One turn moves every row onto another: examples first, then more rows asked
J_596: -9.8	-5.4	8.1	-5.6	-1.0	15.9	-3.0	0.7	1.7	-18.3	-0.2	8.8	7.1	-8.2	-2.6	15.8	-7.8
J_40: -4.3	-10.6	22.5	3.3	-7.2	17.9	15.1	-12.6	-6.2	7.5	-3.2	-8.9	-12.1	-6.5	-3.7	-8.3	-20.7
J_113: -11.4	14.5	11.3	-8.1	-8.2	5.6	14.2	18.7	6.6	10.5	-2.7	-5.9	1.5	-2.2	-9.4	-8.0	9.8
J_494: -4.2	-12.1	-5.9	-11.6	-9.3	16.4	-7.2	6.9	3.5	-8.8	3.5	2.5	-13.8	-7.9	-5.9	-1.9	-11.7
J_646: -9.9	4.3	6.4	-5.4	-3.5	19.1	38.8	-9.1	6.7	-1.3	2.6	-6.1	0.6	-5.0	-3.4	-19.9	-7.4
J_70: -10.1	9.0	11.3	9.9	-19.3	14.1	22.2	-18.4	1.7	14.9	1.1	-4.3	-5.8	4.2	-8.7	-0.2	-11.3
J_175: -5.8	-2.3	7.9	-7.3	4.5	17.3	3.1	-8.6	3.3	-25.6	2.9	3.3	-2.7	-6.0	-1.9	12.5	-9.0
J_29: -19.5	3.6	9.1	-12.4	0.6	16.8	43.2	-1.8	8.6	0.5	2.3	-6.4	0.0	-2.8	-6.7	-4.3	-1.2
J_77: -16.5	-0.9	-8.0	-23.9	-15.4	19.3	3.1	10.1	8.6	-9.0	4.1	5.1	3.9	1.4	-6.6	1.2	-7.8
J_602: -13.7	5.6	21.9	-8.2	-7.6	3.9	5.2	17.0	3.5	15.1	-5.6	-6.3	-4.3	-0.1	-9.7	3.5	4.0
J_201: -16.2	5.5	0.6	12.0	-10.6	10.1	32.4	-3.0	8.0	14.9	3.3	0.8	-2.6	-8.0	-10.8	3.0	2.1
J_865: -11.8	14.1	13.4	9.5	-8.2	-0.5	12.5	-4.9	13.6	17.0	2.2	-3.5	-15.8	-2.3	-9.2	2.3	-1.4
J_63: -13.1	6.5	6.6	-12.7	-2.1	19.4	5.5	-2.3	2.1	-23.8	2.1	2.0	7.4	-3.1	-2.6	17.1	-7.9
J_574: -11.9	0.7	-6.6	-20.4	-7.6	21.8	9.3	-5.4	9.2	-18.2	8.1	-4.3	-12.0	-3.9	-2.4	-3.8	-20.3
J_738: -0.6	-0.9	20.5	5.9	-11.7	11.9	3.1	-2.8	-3.3	10.6	-4.5	-8.7	-9.1	-9.0	-3.1	-17.4	-16.2

J_596 turns into -> J_175
J_646 turns into -> J_113
J_574 turns into -> J_77
Now these:
J_602 turns into -> J_40
J_865 turns into -> J_70

One turn moves every row onto another: examples first, then more rows asked
J_496: -8.6	-13.3	-2.7	-10.4	-9.2	-12.4	12.9	2.4	-3.3	-13.6	-12.6	3.9	4.6	-6.0
J_219: -2.5	-5.4	10.7	-17.5	5.5	3.9	-10.6	-13.6	-3.6	8.3	-3.2	-5.0	-0.1	-3.0
J_271: -4.7	7.1	0.4	17.2	-8.1	0.9	4.9	6.0	-4.8	8.3	-11.7	10.8	-6.2	-3.5
J_537: -2.3	7.7	9.6	20.4	-2.4	2.9	4.7	6.4	-0.5	4.8	-6.7	8.2	-3.6	-2.8
J_246: -3.6	-2.8	5.3	-15.9	-4.0	-3.8	-9.1	-21.4	0.1	0.7	-3.3	-8.4	-1.7	10.8
J_716: 0.7	1.1	-3.5	-11.9	-7.2	-3.9	-2.9	11.0	-4.7	-16.8	-12.0	-13.2	-7.6	11.2
J_354: -11.4	0.2	-11.2	2.7	5.2	1.9	-2.3	2.2	2.1	-4.3	21.4	-2.2	3.1	-7.6
J_735: -10.2	17.9	-1.1	-4.2	-1.1	4.2	-8.0	-6.6	4.9	-24.0	-8.4	-4.4	-0.4	-1.9
J_366: 1.2	1.8	-13.2	0.5	11.1	0.6	10.5	4.6	0.8	0.8	21.6	-6.0	-2.1	0.6
J_745: -12.0	-4.4	-14.8	-2.7	3.7	-1.3	7.6	6.5	-0.1	0.2	18.4	-7.8	-2.1	9.2
J_196: 3.0	3.6	-1.1	-8.6	-8.9	-5.9	11.4	-11.9	16.9	-19.1	0.7	9.9	4.0	3.0
J_763: -1.0	-1.9	11.6	-17.2	8.3	3.4	-2.9	-16.6	0.4	7.3	-1.0	-8.2	-1.8	8.5
J_710: -4.8	7.8	1.9	12.4	-8.6	4.7	7.6	7.1	2.9	10.4	-7.8	9.8	-9.0	10.9
J_977: 11.6	11.5	-13.3	-11.8	-7.7	0.8	-6.5	4.8	-6.0	-11.5	-13.0	-1.6	-8.3	-6.8
J_700: -6.1	0.4	-17.7	5.0	9.1	-7.0	13.5	0.4	-8.9	-3.1	13.8	-7.8	0.5	-5.7
J_234: -3.3	19.3	-7.2	-5.3	7.2	-0.9	13.0	-7.5	-5.2	-17.2	-15.9	-9.8	-5.7	4.3
J_353: 3.5	-7.7	6.7	-12.9	-7.2	0.6	0.7	4.2	14.0	-11.7	3.7	12.1	5.1	-7.2
J_975: 12.1	19.3	-5.6	-15.3	4.7	11.8	2.3	4.7	6.8	-5.1	-5.0	-0.3	-10.5	4.8
J_174: 0.1	2.7	-3.2	-14.5	-2.2	-5.0	-4.3	-26.5	-6.7	3.5	-8.6	-4.6	-2.9	1.5
J_666: -4.7	-5.6	-18.1	2.7	-1.9	-8.1	0.0	5.1	-5.4	-5.8	16.4	-6.7	0.6	-5.0
J_427: 0.4	2.6	8.0	19.0	-8.5	-2.0	3.7	10.8	-0.2	3.4	-6.6	4.7	-5.9	5.3
J_812: -13.5	4.9	-19.6	2.0	1.6	-4.8	7.3	-6.6	2.6	-7.0	17.7	-5.3	0.1	6.0
J_172: 2.1	12.1	2.2	18.6	-5.5	0.9	11.5	1.4	3.4	5.8	-6.6	8.0	-8.1	9.2
J_835: 1.2	-4.4	-13.7	-18.9	-10.0	-4.1	15.7	-0.6	2.0	-2.0	-11.3	14.6	-2.0	-3.5
J_160: -3.4	5.9	-26.4	-2.5	-0.6	-1.3	5.0	-2.3	0.8	1.2	16.8	1.8	-3.3	-1.0
J_626: -16.8	6.2	-2.6	-18.2	0.4	10.7	-2.7	11.0	-0.7	-5.9	-13.4	-3.9	-7.3	7.3
J_299: -2.7	-5.8	10.3	-10.9	-0.1	-5.6	-11.2	-18.4	-5.3	-2.0	-3.8	-10.4	1.6	-0.4
J_459: -12.6	10.1	3.8	17.1	-9.1	3.4	3.9	1.1	4.5	4.5	-8.2	10.7	-5.4	6.8
J_720: -4.1	5.4	4.1	20.2	-7.2	-4.3	10.9	4.2	-2.6	2.1	-10.6	3.3	-6.4	8.9
J_507: -15.0	1.0	-20.0	-3.7	7.3	3.9	5.0	2.9	-4.1	5.5	14.6	0.8	-0.6	-6.7
J_989: 7.7	-0.5	4.4	-16.3	9.5	-1.0	3.3	-18.0	-8.3	10.5	-6.7	-8.4	-3.8	2.0
J_6: -17.4	-8.0	6.0	-12.6	1.4	-1.7	20.2	0.0	6.9	-10.1	-6.8	3.7	4.7	7.1
J_183: 6.9	3.5	1.8	-3.9	5.7	-6.5	23.4	-9.2	4.5	-15.1	-4.8	6.9	5.5	-10.0
J_250: -6.3	10.6	-1.6	-10.4	13.7	8.3	6.9	7.8	-12.1	-6.0	-16.9	-6.0	-5.2	-9.9
J_192: 9.0	-1.8	2.3	-11.1	0.6	-9.2	-2.7	-21.7	-9.2	1.0	-7.0	-10.5	-2.3	-0.4
J_911: 12.5	-7.8	1.5	-18.1	-0.2	0.7	17.3	9.0	7.6	-0.9	-1.0	8.4	-1.5	1.6
J_815: -2.6	9.9	-0.7	17.9	-14.1	0.8	-0.2	1.6	3.0	3.4	-7.3	12.7	-5.8	0.9
J_347: 4.7	11.1	11.3	-6.2	9.4	9.2	-4.2	7.3	5.8	-17.5	-1.0	-8.3	-2.4	-0.8
J_682: -12.6	2.3	2.8	-12.1	8.2	6.4	17.7	-5.3	6.3	-5.4	-6.1	14.1	6.3	-12.1
J_399: 4.4	3.2	1.4	-17.6	6.2	3.2	-4.1	-21.3	-5.6	10.7	-5.5	-1.3	-2.5	-5.8

J_496 turns into -> J_835
J_427 turns into -> J_815
Now these:
J_219 turns into -> J_246
J_745 turns into -> J_666
J_975 turns into -> J_347

